148,144,71,55,148,150,145,146,60,76,144,144,149,149,126,149,148,146,149,141,115,126,146 -> Q553
138,125,127,92,135,136,137,138,24,97,137,125,137,137,128,139,139,126,137,141,98,104,138 -> Q259
141,144,97,74,150,144,144,146,53,80,149,137,125,137,128,144,145,152,144,140,125,136,147 -> Q813
105,143,201,63,106,110,110,108,122,49,107,135,109,110,129,112,107,149,106,112,180,177,110 -> Q75
142,152,116,47,137,135,137,139,111,27,138,143,139,137,129,138,143,156,140,133,149,160,138 -> Q816
105,113,170,159,108,110,110,108,178,140,105,116,109,109,127,109,108,116,114,111,142,136,108 -> Q588
138,150,185,75,141,138,135,137,126,73,138,145,138,138,127,134,137,151,138,134,161,158,136 -> Q500
find: 139,126,137,141,98,104  Q259
find: 125,137,137  Q259
size: 142,152,116,47,137,135,137,139,111,27,138,143,139,137,129,138,143,156,140,133,149,160,138  23

127,82,146,101,127,107,63,104,86  Q813
177,81,119,149,89,81,100,144,81  Q816
148,111,110,112,95,152,149,107,48  Q521
150,87,144,120,122,126,53,129,99  Q981
130,129,129,129,111,113,129,83,56  Q75
164,90,126,150,107,159,77,146,89  Q259
140,112,117,105,102,137,145,99,53  Q588
134,85,145,114,126,113,60,113,93  Q553
163,115,112,138,95,160,140,122,57  Q669
119,93,140,100,132,104,92,91,69  Q343
size: 163,115,112,138,95,160,140  7
dup Q75:   129
dup Q816:   81
size: 163  1
where: 48  Q521, 8
where: 90  Q259, 1
size: 148,111,110,112,95,152  6

124,114,90,89,95,85,72,93,56,100,91,77,114,113,103,137,101,60,109 : Q343
167,156,153,127,159,139,146,135,113,141,138,127,171,156,128,210,150,108,148 : Q981
108,87,125,75,115,110,109,105,80,94,109,114,113,108,59,108,125,59,104 : Q500
where: 105  Q500, 7
dup Q343:   114
where: 159  Q981, 4

125,148,139,146,196,200,144,101 -> Q553
108,134,125,108,82,89,134,128 -> Q816
141,122,133,133,133,138,139,129 -> Q343
141,122,133,133,133,138,123,129 -> Q588
131,101,128,102,40,27,115,148 -> Q813
118,137,122,128,183,183,145,101 -> Q75
138,103,133,150,153,173,121,134 -> Q669
131,101,128,102,40,27,146,148 -> Q521
138,131,133,150,153,131,142,110 -> Q460
find: 131,101,128,102,40,27,146,148  Q521
dup Q588:   133

211,169,38,97 : Q343
144,83,97,116 : Q813
51,128,207,158 : Q75
202,187,58,104 : Q553
115,80,98,115 : Q460
107,170,170,138 : Q500
85,90,106,113 : Q259
150,85,88,112 : Q588
146,85,95,113 : Q521
167,38,39,96 : Q816
where: 107  Q500, 0
find: 85,88  Q588
size: 202,187  2
dup Q460:   115
find: 169,38  Q343
where: 128  Q75, 1
size: 150,85,88  3

112,84,148,105,102,99,95,163,56,88 = Q669
148,103,148,105,102,99,95,163,93,100 = Q813
112,105,148,84,102,216,85,202,129,178 = Q588
size: 112,84,148,105  4
find: 103,148,105  Q813
where: 88  Q669, 9
find: 112,84,148,105,102,99,95,163,56,88  Q669

148,168,131,89,85,89,203,115,157,73,126,177,184 : Q981
170,106,133,49,136,96,117,154,99,84,127,192,176 : Q460
136,104,135,70,133,87,115,148,142,88,120,162,179 : Q553
140,172,129,76,181,114,108,150,33,91,126,173,182 : Q259
156,131,129,77,199,82,116,157,94,73,126,160,199 : Q669
149,153,128,45,175,100,110,151,76,82,130,143,172 : Q343
151,158,124,80,201,88,114,154,44,97,126,188,168 : Q521
128,45,175,101,110,85,115,157,89,63,127,154,161 : Q500
find: 127,192  Q460
find: 110,85,115,157,89  Q500
find: 128,45,175,100,110  Q343
dup Q669:   199
size: 156,131,129,77,199,82,116,157,94,73  10

41,123,140,172,171,92,146,161,156,161,111,117,155,189,140,112,180,98,135,100,115,161,103,177,130,197,176,137,172,123,167,153,167,159,127,122,95,129,188,170,149 = Q981
60,34,53,174,159,42,123,140,172,131,79,100,173,43,210,221,102,144,42,84,173,167,94,101,137,31,81,196,78,117,86,156,146,95,215,96,122,200,33,44,173 = Q343
48,144,149,148,82,177,72,60,34,53,174,160,42,123,20,52,69,153,35,175,88,32,175,76,87,129,97,51,114,142,102,49,44,102,30,151,172,48,133,142,35 = Q259
size: 41,123,140,172  4
where: 41  Q981, 0
where: 81  Q343, 26
find: 82,177,72,60,34,53,174,160  Q259
find: 60,34,53,174,160,42,123  Q259
find: 42,123,140,172  Q343
where: 130  Q981, 24

130,153,102,136 : Q588
144,174,102,136 : Q981
95,154,49,51 : Q343
size: 95,154  2
find: 144,174,102,136  Q981

211,65,51,130,126,104,58,223,128,143,43,82,223,164,132,210,212,184,124,214,208,228,69,131,202,48,149,44,39,104,64,209,58,119,32,42,54,114,199,33,128,123,165,119,55,117,138,38,125,107,118,166,163,194,188,111,47,101,135,70,223,173,186  Q981
90,57,99,125,217,215,226,174,65,96,43,82,223,164,132,210,212,184,124,214,208,228,69,131,202,48,149,44,39,104,64,209,58,119,32,42,54,114,199,33,128,206,204,31,211,65,51,130,126,104,58,223,127,143,61,109,143,188,164,175,206,160,129  Q553
193,94,150,185,143,94,158,86,118,114,60,173,196,171,82,207,224,126,112,200,75,174,190,206,112,182,69,127,190,131,190,136,218,27,186,85,29,64,49,202,170,141,47,225,52,115,175,92,209,117,134,154,116,68,106,111,221,184,217,192,66,42,127  Q500
72,135,65,113,55,107,43,135,186,112,189,112,36,121,213,98,74,115,66,179,215,177,223,128,59,129,149,192,141,164,129,210,86,96,67,153,165,125,201,166,72,199,215,124,164,67,178,178,70,162,141,190,43,216,177,153,32,118,113,224,72,76,141  Q813
72,135,65,113,55,107,43,135,186,112,189,112,36,121,213,98,74,115,66,179,215,177,223,128,59,129,149,192,141,164,129,210,86,96,67,153,165,125,201,166,72,199,215,124,164,67,178,178,70,162,141,190,101,188,194,47,223,111,163,135,70,76,141  Q588
find: 163,194,188,111,47,101,135,70,223  Q981
where: 29  Q500, 36
find: 90,57,99,125,217,215,226,174,65,96,43,82,223,164,132,210,212,184,124,214,208,228,69,131,202,48,149,44,39,104,64,209,58,119,32,42,54,114,199,33,128,206,204,31,211,65,51,130,126,104,58,223,127,143,61,109,143,188,164,175,206,160,129  Q553
find: 72,135,65,113,55,107,43,135,186,112,189,112,36,121,213,98,74,115,66,179,215,177,223,128,59,129,149,192,141,164,129,210,86,96,67,153,165,125,201,166,72,199,215,124,164,67,178,178,70,162,141,190,43,216,177,153,32,118,113,224,72,76,141  Q813
where: 134  Q500, 50
find: 211,65,51,130,126,104,58,223,127,143  Q553

